500 stands for zero in the data rows.
Each row below has a hidden score, from 0 to 20, with 10 about the middle. What is it? The score is a weighted sum of the row's numbers plus the product of two more (or one squared), each taken from its middle value.
Array([634, 392, 574, 468, 479, 596, 458, 534, 498, 617, 382, 494, 433, 650, 533, 403, 603, 498, 541]) 9
Array([624, 381, 583, 464, 488, 599, 422, 515, 507, 607, 378, 486, 425, 647, 538, 413, 617, 506, 538]) 9
Array([393, 684, 523, 597, 465, 408, 570, 518, 369, 279, 489, 545, 541, 536, 461, 580, 425, 513, 342]) 13
Array([347, 602, 706, 607, 382, 298, 730, 535, 338, 347, 500, 316, 455, 507, 412, 546, 633, 602, 513]) 11
Array([624, 408, 544, 449, 476, 599, 363, 507, 500, 568, 366, 519, 428, 645, 540, 470, 568, 423, 539]) 8
Array([333, 804, 199, 691, 462, 266, 428, 571, 484, 310, 753, 645, 450, 277, 198, 497,  80, 507, 263]) 17
Array([272, 590, 694, 570, 359, 306, 769, 548, 348, 309, 519, 364, 456, 499, 496, 593, 583, 585, 376]) 12
Array([266, 601, 683, 625, 441, 306, 795, 511, 344, 410, 552, 429, 441, 172, 409, 681, 465, 630, 436]) 13
Array([644, 422, 597, 523, 517, 647, 533, 555, 533, 593, 362, 502, 357, 567, 565, 455, 510, 528, 621]) 11
Array([612, 312, 412, 270, 638, 749, 322, 507, 776, 582, 439, 551, 410, 413, 633, 697, 574, 465, 675]) 5
Array([631, 303, 400, 272, 641, 724, 330, 522, 812, 620, 472, 502, 418, 401, 647, 747, 554, 506, 650]) 5
Array([668, 360, 475, 248, 613, 646, 418, 214, 757, 591, 490, 583, 655, 333, 614, 611, 724, 196, 729]) 2
Array([543, 605, 463, 685, 441, 356, 522, 443, 354, 452, 509, 416, 643, 507, 278, 401, 586, 522, 597]) 12
Array([547, 590, 537, 592, 474, 473, 525, 481, 510, 376, 474, 457, 473, 423, 315, 431, 461, 553, 714]) 9
Array([563, 657, 467, 468, 439, 498, 258, 496, 510, 413, 540, 622, 453, 483, 210, 428, 508, 539, 663]) 6
Array([312, 612, 747, 497, 426, 340, 818, 576, 330, 508, 611, 403, 438, 569, 626, 604, 672, 604, 318]) 11
Array([652, 284, 436, 412, 624, 610, 493, 520, 778, 688, 479, 503, 488, 329, 644, 701, 627, 535, 633]) 12
Array([505, 397, 435, 576, 487, 428, 457, 473, 319, 667, 484, 377, 669, 627, 422, 372, 585, 444, 496]) 11
Array([280, 581, 548, 351, 600, 526, 609, 606, 436, 469, 649, 547, 367, 423, 535, 750, 344, 545, 262]) 14
Array([253, 551, 743, 375, 488, 481, 736, 585, 361, 477, 605, 554, 335, 368, 627, 931, 480, 594, 208]) 13
Array([323, 604, 704, 598, 371, 305, 741, 550, 337, 341, 495, 315, 452, 508, 417, 543, 646, 618, 475]) 10
Array([631, 366, 571, 465, 492, 606, 414, 538, 516, 615, 379, 490, 432, 670, 535, 403, 636, 492, 540]) 9
Array([657, 455, 547, 469, 510, 627, 387, 544, 557, 510, 371, 583, 368, 571, 516, 473, 453, 463, 615]) 9
Array([202, 673, 715, 458, 432, 298, 764, 565, 316, 399, 666, 480, 466, 529, 580, 654, 588, 544, 179]) 11
Array([427, 462, 570, 599, 515, 463, 441, 528, 317, 493, 453, 355, 486, 585, 288, 536, 627, 481, 511]) 9
Array([630, 308, 379, 266, 631, 736, 335, 520, 812, 597, 465, 542, 429, 393, 659, 719, 557, 498, 651]) 5
Array([383, 857, 428, 624, 547, 469, 294, 402, 463,  88, 547, 689, 506, 359, 142, 519, 161, 413, 586]) 6
Array([603, 592, 585, 515, 474, 567, 619, 560, 597, 360, 440, 588, 349, 463, 610, 565, 439, 579, 566]) 13
Array([625, 370, 511, 460, 501, 594, 406, 512, 569, 628, 426, 496, 489, 657, 586, 369, 592, 489, 534]) 9
Array([623, 385, 565, 465, 513, 584, 438, 525, 507, 608, 373, 472, 450, 644, 543, 423, 610, 471, 527]) 10
Array([186, 624, 665, 420, 472, 337, 679, 552, 319, 434, 645, 496, 470, 592, 565, 648, 543, 489, 164]) 9
Array([611, 570, 535, 529, 485, 555, 421, 521, 514, 446, 435, 553, 422, 501, 361, 437, 515, 562, 681]) 11
Array([355, 695, 471, 598, 491, 399, 284, 483, 432, 295, 566, 500, 433, 461,  76, 411, 334, 493, 630]) 2
Array([301, 569, 677, 444, 462, 396, 692, 593, 367, 512, 596, 448, 394, 657, 633, 605, 621, 556, 254]) 12
Array([466, 597, 520, 547, 469, 469, 576, 543, 403, 344, 448, 516, 517, 557, 541, 586, 496, 524, 333]) 13
Array([252, 592, 329, 363, 605, 437, 470, 540, 564, 515, 896, 480, 519, 378, 576, 690, 269, 588, 366]) 13
Array([619, 374, 558, 455, 490, 609, 416, 539, 510, 616, 379, 484, 431, 663, 539, 402, 608, 481, 530]) 9
Array([441, 791, 273, 739, 509, 382, 413, 416, 433, 360, 628, 605, 627, 298, 166, 414, 239, 469, 601]) 9
Array([617, 357, 491, 453, 491, 596, 351, 507, 574, 618, 439, 516, 488, 660, 557, 371, 596, 473, 575]) 8
Array([272, 864, 414, 758, 469, 324, 497, 336, 298, 151, 559, 780, 792, 211, 300, 465, 194, 430, 403]) 15
Array([365, 448, 626, 440, 457, 418, 539, 613, 294, 531, 464, 406, 389, 645, 552, 657, 642, 457, 365]) 11
Array([546, 208, 191, 448, 627, 657, 322, 522, 464, 730, 424, 471, 600, 491, 551, 485, 287, 425, 387]) 12
Array([615, 394, 576, 462, 490, 592, 424, 529, 500, 607, 381, 469, 443, 659, 540, 417, 611, 476, 537]) 9
Array([311, 685, 129, 833, 445, 227, 628, 448, 234, 581, 653, 525, 822, 183, 297, 451, 331, 519, 325]) 18
Array([647, 353, 611, 470, 534, 661, 457, 544, 508, 609, 310, 463, 380, 674, 578, 442, 571, 462, 549]) 10
Array([411, 770, 541, 810, 372, 169, 666, 370, 265, 387, 671, 444, 737, 381, 227, 367, 543, 510, 578]) 14
Array([628, 370, 594, 462, 485, 593, 439, 525, 504, 616, 380, 488, 444, 662, 539, 408, 607, 497, 543]) 9
Array([659, 455, 573, 496, 501, 628, 441, 544, 545, 542, 376, 531, 356, 575, 507, 435, 490, 497, 614]) 10
Array([522, 518, 618, 619, 391, 380, 777, 512, 346, 566, 482, 351, 575, 485, 529, 491, 704, 591, 511]) 12
Array([575, 347, 172, 233, 545, 602, 306, 562, 721, 562, 643, 536, 448, 409, 670, 615, 242, 463, 313]) 4
Array([628, 399, 552, 440, 491, 600, 378, 521, 501, 564, 368, 526, 429, 651, 540, 477, 544, 420, 539]) 9
Array([496, 116,  40,   0, 489, 398, 230, 107, 941, 806, 953, 602, 936, 225, 864, 449, 447, 270, 253]) 10
Array([135, 571, 371, 647, 412, 334, 286, 247, 310, 309, 541, 900, 995, 359, 446, 275, 213, 447, 204]) 8
Array([316, 550, 187, 287, 548, 479, 265, 407, 738, 408, 899, 672, 583, 272, 621, 635,  32, 528, 293]) 7
Array([478, 277, 173,  44, 601, 506, 296, 195, 892, 732, 974, 571, 728, 274, 813, 607, 372, 330, 352]) 7
Array([277, 606, 726, 511, 435, 331, 812, 570, 316, 466, 591, 418, 452, 564, 601, 611, 634, 588, 295]) 10
Array([464, 522, 302, 454, 659, 393, 791, 340, 999, 574, 971,  22, 503, 223, 521, 482,  55, 563, 306]) 3
Array([529, 488, 494, 525, 461, 457, 445, 531, 413, 530, 464, 412, 527, 657, 460, 493, 567, 452, 464]) 10
Array([558, 242, 223, 461, 602, 644, 327, 469, 484, 736, 471, 486, 632, 498, 522, 430, 337, 406, 435]) 10
Array([634, 588, 587, 503, 470, 577, 583, 572, 614, 407, 461, 572, 315, 487, 618, 547, 460, 570, 586]) 13
Array([639, 434, 578, 490, 528, 625, 428, 563, 546, 563, 385, 539, 359, 560, 520, 413, 505, 507, 622]) 10
Array([505, 454, 364, 456, 577, 582, 590, 506, 911, 554, 745, 376, 471, 320, 545, 488, 207, 758, 271]) 1
Array([269, 583, 559, 365, 583, 509, 620, 609, 414, 438, 617, 549, 363, 407, 539, 760, 352, 531, 243]) 13
Array([634, 352, 608, 482, 528, 642, 472, 556, 500, 584, 319, 462, 375, 673, 589, 459, 577, 465, 553]) 10
Array([640, 434, 606, 562, 572, 695, 537, 588, 531, 500, 315, 499, 268, 570, 577, 515, 406, 510, 617]) 12
Array([475, 466, 686, 475, 433, 430, 735, 583, 415, 610, 527, 370, 445, 624, 650, 542, 734, 593, 419]) 11
Array([560, 594, 377, 501, 541, 538, 670, 476, 602, 470, 623, 498, 596, 426, 648, 467, 225, 559, 370]) 9
Array([364, 554, 320, 681, 537, 304, 820, 461, 618, 571, 827, 444, 807, 121, 611, 570, 335, 724, 461]) 15
Array([632, 389, 578, 491, 509, 609, 450, 528, 505, 612, 366, 464, 430, 655, 527, 428, 638, 503, 536]) 9
Array([645, 437, 614, 540, 555, 683, 519, 588, 533, 518, 312, 494, 300, 573, 565, 484, 435, 512, 653]) 12
Array([627, 382, 491, 459, 498, 586, 372, 507, 573, 606, 440, 493, 493, 648, 564, 386, 581, 484, 563]) 9
Array([617, 371, 570, 459, 497, 605, 414, 531, 505, 613, 371, 501, 442, 651, 539, 393, 582, 465, 524]) 9
Array([457, 579, 599, 596, 417, 360, 574, 489, 369, 376, 505, 365, 506, 533, 321, 481, 634, 574, 578]) 10
Array([543, 594, 525, 574, 474, 488, 478, 513, 500, 403, 468, 467, 460, 429, 337, 435, 462, 536, 704]) 8
Array([374, 483, 247, 706, 480, 398, 555, 368, 302, 504, 528, 603, 834, 233, 465, 449, 203, 511, 372]) 14
Array([602, 586, 565, 500, 498, 593, 589, 575, 583, 364, 431, 569, 325, 482, 607, 566, 421, 547, 560]) 12
Array([310, 621, 686, 589, 374, 301, 752, 551, 327, 337, 500, 334, 470, 491, 419, 558, 626, 621, 477]) 10
Array([658, 434, 575, 502, 501, 630, 471, 545, 539, 536, 375, 554, 377, 553, 540, 438, 497, 486, 603]) 10
Array([324, 817, 313, 691, 382, 197, 681, 375, 439, 237, 705, 779, 899, 118, 536, 505, 332, 594, 327]) 17
Array([647, 487, 583, 529, 532, 651, 480, 565, 520, 502, 357, 524, 316, 553, 510, 461, 448, 504, 634]) 11
Array([447, 713, 432, 761, 449, 276, 424, 361, 327, 390, 636, 460, 699, 485, 126, 346, 451, 419, 585]) 11
Array([445, 482, 703, 469, 424, 409, 753, 591, 410, 594, 523, 369, 413, 626, 661, 554, 730, 600, 395]) 12
Array([468, 471, 721, 461, 412, 418, 759, 593, 421, 609, 534, 367, 434, 623, 662, 565, 736, 606, 427]) 11
Array([412, 512, 330, 628, 569, 359, 823, 474, 897, 585, 843, 262, 708, 133, 658, 641, 322, 858, 424]) 12
Array([347, 549, 702, 495, 420, 366, 772, 595, 344, 519, 571, 392, 442, 608, 619, 605, 684, 597, 341]) 12
Array([609, 390, 577, 458, 495, 595, 421, 534, 504, 612, 388, 494, 444, 656, 540, 400, 598, 492, 545]) 10
Array([623, 367, 590, 464, 515, 634, 406, 528, 511, 612, 357, 505, 404, 673, 527, 410, 586, 487, 550]) 9
Array([634, 384, 586, 462, 482, 597, 415, 536, 506, 614, 367, 501, 421, 653, 551, 406, 608, 483, 531]) 9
Array([337, 672, 585, 456, 581, 501, 425, 496, 538, 374, 547, 669, 431, 435, 363, 618, 498, 448, 609]) 10
Array([644, 495, 547, 473, 501, 609, 391, 525, 549, 500, 396, 582, 387, 556, 532, 491, 437, 438, 595]) 9
Array([642, 306, 427, 190, 592, 625, 235, 245, 838, 648, 499, 625, 568, 371, 623, 566, 696, 199, 647]) 4
Array([645, 442, 576, 501, 511, 609, 454, 538, 544, 575, 383, 538, 390, 557, 503, 418, 518, 522, 629]) 11
Array([257, 479, 349, 629, 533, 336, 517, 461, 382, 436, 493, 335, 629, 590, 298,  37, 520, 463, 522]) 3
Array([626, 424, 549, 447, 459, 572, 388, 526, 481, 551, 358, 514, 419, 641, 534, 484, 576, 431, 540]) 8
Array([618, 363, 575, 461, 494, 598, 417, 540, 516, 632, 380, 507, 405, 667, 536, 405, 600, 474, 542]) 9
Array([180, 567, 497, 838, 518, 368, 687, 532, 438, 191, 484, 381, 407, 302, 425, 605, 130, 639, 550]) 13
Array([625, 363, 574, 463, 487, 593, 433, 526, 494, 620, 363, 499, 434, 664, 548, 398, 605, 478, 544]) 9
Array([649, 386, 567, 438, 498, 637, 362, 528, 492, 577, 360, 523, 406, 677, 544, 466, 538, 417, 556]) 9
Array([227, 586, 677, 554, 357, 273, 747, 489, 346, 265, 498, 408, 449, 458, 524, 616, 556, 544, 294]) 16
Array([621, 305, 394, 261, 638, 746, 291, 506, 816, 592, 464, 543, 448, 405, 635, 716, 551, 492, 647]) 6
Array([605, 436, 495, 515, 490, 565, 554, 507, 513, 572, 419, 513, 504, 485, 600, 437, 491, 533, 561]) 12
Array([355, 641, 376, 724, 458, 213, 776, 493, 871, 538, 830, 305, 695, 176, 363, 418, 468, 961, 276]) 5
Array([643, 477, 521, 474, 515, 634, 396, 547, 528, 510, 373, 583, 353, 557, 526, 492, 444, 432, 630]) 8
Array([661, 469, 592, 496, 505, 646, 443, 549, 537, 545, 375, 540, 355, 570, 517, 426, 482, 494, 631]) 10
Array([226, 534, 586, 318, 551, 458, 528, 542, 351, 524, 653, 492, 486, 647, 539, 663, 556, 434, 129]) 6
Array([521, 681, 484, 746, 444, 320, 529, 454, 334, 416, 574, 420, 627, 489, 219, 400, 527, 522, 630]) 12
Array([634, 368, 576, 450, 494, 617, 432, 536, 520, 631, 373, 502, 438, 668, 552, 403, 611, 474, 534]) 9
Array([257, 637, 604, 383, 540, 487, 645, 562, 429, 406, 654, 545, 385, 402, 547, 747, 360, 541, 260]) 11
Array([523, 624, 592, 555, 484, 445, 523, 554, 475, 413, 513, 430, 390, 642, 424, 505, 572, 535, 508]) 12
Array([229, 603, 705, 564, 366, 282, 778, 515, 334, 291, 499, 410, 454, 478, 513, 609, 578, 583, 323]) 13
Array([631, 370, 603, 487, 519, 618, 454, 544, 494, 597, 333, 465, 389, 658, 570, 435, 573, 485, 555]) 10
Array([593,  27, 121,   0, 545, 566, 323, 166, 884, 779, 770, 499, 710, 321, 952, 507, 337, 199, 246]) 16
Array([627, 356, 549, 446, 492, 603, 424, 523, 525, 631, 389, 497, 449, 653, 560, 402, 626, 474, 523]) 9
Array([205, 761, 192, 734, 473, 262, 436, 594, 465, 248, 748, 580, 377, 258, 199, 532,   0, 459, 217]) 19
Array([652, 435, 577, 485, 499, 648, 448, 544, 567, 586, 364, 523, 366, 566, 536, 440, 527, 525, 640]) 10
Array([250, 551, 727, 382, 481, 468, 727, 578, 372, 493, 597, 563, 354, 355, 624, 906, 474, 591, 226]) 13
Array([616, 527, 497, 527, 501, 568, 430, 511, 528, 474, 445, 547, 427, 483, 460, 482, 455, 498, 634]) 9
Array([228, 606, 682, 549, 360, 283, 735, 528, 324, 264, 502, 386, 451, 488, 511, 594, 568, 558, 305]) 12
Array([472, 528, 495, 564, 479, 401, 461, 452, 368, 520, 515, 386, 625, 624, 421, 445, 517, 415, 457]) 10
Array([651, 447, 549, 466, 512, 623, 376, 530, 538, 512, 380, 582, 385, 564, 533, 499, 452, 436, 642]) 8
Array([624, 376, 515, 453, 517, 600, 372, 513, 570, 600, 445, 500, 473, 670, 563, 382, 579, 478, 552]) 9
Array([593, 625, 582, 517, 483, 556, 591, 569, 587, 346, 459, 577, 349, 454, 596, 560, 421, 571, 557]) 12
Array([599, 442, 479, 377, 654, 766, 452, 637, 623, 542, 343, 473, 299, 493, 569, 769, 530, 536, 695]) 12
Array([440, 768, 271, 768, 501, 389, 431, 423, 421, 379, 627, 585, 641, 288, 199, 414, 216, 479, 562]) 10
Array([226, 542, 232, 688, 585, 385, 496, 419, 568, 374, 511, 460, 525, 401, 267,   0, 287, 549, 569]) 1
Array([639, 345, 401, 291, 655, 767, 432, 585, 716, 546, 398, 458, 431, 415, 629, 775, 575, 550, 703]) 14
Array([368, 794, 231, 788, 499, 343, 495, 500, 394, 396, 666, 564, 601, 281, 223, 476, 186, 547, 476]) 12
Array([542, 522, 370, 399, 521, 496, 684, 433, 820, 510, 728, 484, 573, 357, 766, 410, 151, 578, 304]) 4
Array([667, 420, 583, 478, 531, 650, 462, 549, 556, 585, 382, 548, 363, 566, 532, 426, 534, 500, 633]) 10
Array([238, 742, 749, 624, 354, 167, 904, 445, 268, 360, 682, 434, 593, 339, 459, 614, 628, 615, 343]) 10
Array([571, 323, 212, 294, 480, 472, 449, 511, 671, 704, 675, 547, 625, 376, 709, 545, 425, 561, 327]) 13
Array([629, 355, 576, 459, 510, 600, 431, 535, 525, 640, 376, 490, 430, 660, 559, 394, 612, 482, 543]) 9
Array([532, 451, 397, 557, 516, 456, 317, 439, 408, 585, 531, 417, 627, 666, 339, 322, 524, 362, 495]) 8
Array([641, 322, 403, 253, 621, 755, 339, 519, 791, 556, 448, 516, 431, 402, 644, 732, 568, 485, 689]) 5
Array([638, 387, 630, 543, 563, 643, 595, 571, 537, 652, 358, 451, 351, 590, 599, 460, 535, 563, 648]) 12
Array([633, 360, 583, 453, 495, 616, 414, 515, 510, 617, 386, 485, 419, 668, 532, 415, 609, 478, 535]) 8
Array([286, 644, 563, 856, 408, 271, 808, 473, 370, 469, 477, 294, 605, 130, 345, 470, 445, 693, 413]) 12
Array([628, 372, 570, 472, 503, 613, 438, 520, 511, 618, 372, 470, 448, 656, 533, 414, 610, 482, 560]) 9
Array([631, 523, 485, 564, 487, 537, 448, 504, 530, 494, 469, 537, 493, 489, 466, 412, 460, 509, 663]) 10
Array([182, 637, 665, 412, 479, 325, 712, 512, 312, 422, 672, 477, 497, 541, 569, 676, 556, 520, 153]) 7
Array([649, 428, 575, 488, 512, 643, 457, 542, 555, 564, 361, 554, 372, 566, 527, 417, 483, 496, 635]) 10
Array([296, 619, 285, 778, 448, 309, 501, 280, 250, 407, 586, 721, 939, 185, 358, 338, 190, 443, 387]) 13
Array([549, 415, 476, 547, 458, 453, 505, 496, 408, 625, 470, 408, 577, 619, 516, 414, 642, 506, 487]) 11
Array([630, 384, 561, 469, 489, 576, 430, 530, 495, 621, 376, 486, 441, 654, 536, 414, 624, 521, 529]) 10
Array([562, 593, 434, 500, 502, 507, 565, 426, 579, 462, 596, 543, 613, 424, 538, 432, 291, 481, 492]) 10
Array([574, 324, 197, 287, 457, 473, 443, 524, 676, 698, 693, 561, 639, 372, 711, 513, 432, 563, 314]) 12
Array([150, 607, 364, 664, 434, 355, 381, 314, 273, 291, 520, 846, 967, 354, 466, 353, 238, 468, 173]) 11
Array([238, 652, 742, 502, 419, 322, 789, 556, 306, 439, 639, 445, 447, 545, 583, 643, 620, 576, 269]) 11
Array([331, 613, 715, 596, 384, 292, 762, 532, 347, 333, 492, 325, 454, 508, 454, 559, 597, 609, 459]) 11
Array([552, 399, 443, 554, 474, 457, 470, 491, 398, 656, 465, 393, 624, 636, 479, 395, 662, 478, 487]) 11
Array([441, 701, 625, 522, 496, 423, 460, 533, 455, 324, 578, 442, 369, 662, 328, 524, 530, 469, 525]) 8
Array([423, 578, 633, 594, 393, 338, 607, 488, 360, 377, 490, 329, 544, 493, 326, 500, 664, 591, 557]) 9
Array([507, 553, 432, 655, 488, 388, 388, 433, 368, 533, 580, 407, 622, 627, 259, 323, 523, 441, 578]) 10
Array([242, 575, 656, 437, 475, 385, 700, 592, 324, 499, 613, 475, 446, 647, 633, 628, 604, 520, 178]) 10
Array([624, 544, 540, 509, 480, 571, 403, 500, 528, 473, 412, 577, 399, 521, 398, 432, 494, 532, 659]) 9
Array([288, 638, 727, 592, 372, 307, 744, 538, 327, 289, 520, 350, 448, 501, 445, 570, 600, 597, 423]) 10
Array([521, 636, 580, 600, 440, 462, 516, 505, 486, 343, 471, 456, 436, 408, 310, 445, 464, 574, 735]) 8
Array([632, 350, 561, 456, 489, 606, 418, 527, 515, 628, 371, 475, 439, 678, 533, 395, 620, 494, 543]) 8
Array([227, 830, 660, 838, 261,   0, 981, 332, 131, 390, 731, 446, 863, 176, 331, 477, 677, 627, 422]) 10
Array([620, 405, 585, 453, 499, 606, 411, 540, 508, 590, 377, 494, 448, 657, 532, 409, 598, 483, 554]) 10
Array([647, 477, 553, 467, 511, 633, 370, 545, 521, 527, 380, 575, 355, 568, 523, 494, 447, 429, 629]) 7
Array([607, 473, 479, 537, 499, 540, 501, 508, 535, 555, 466, 506, 482, 511, 513, 397, 490, 533, 634]) 11
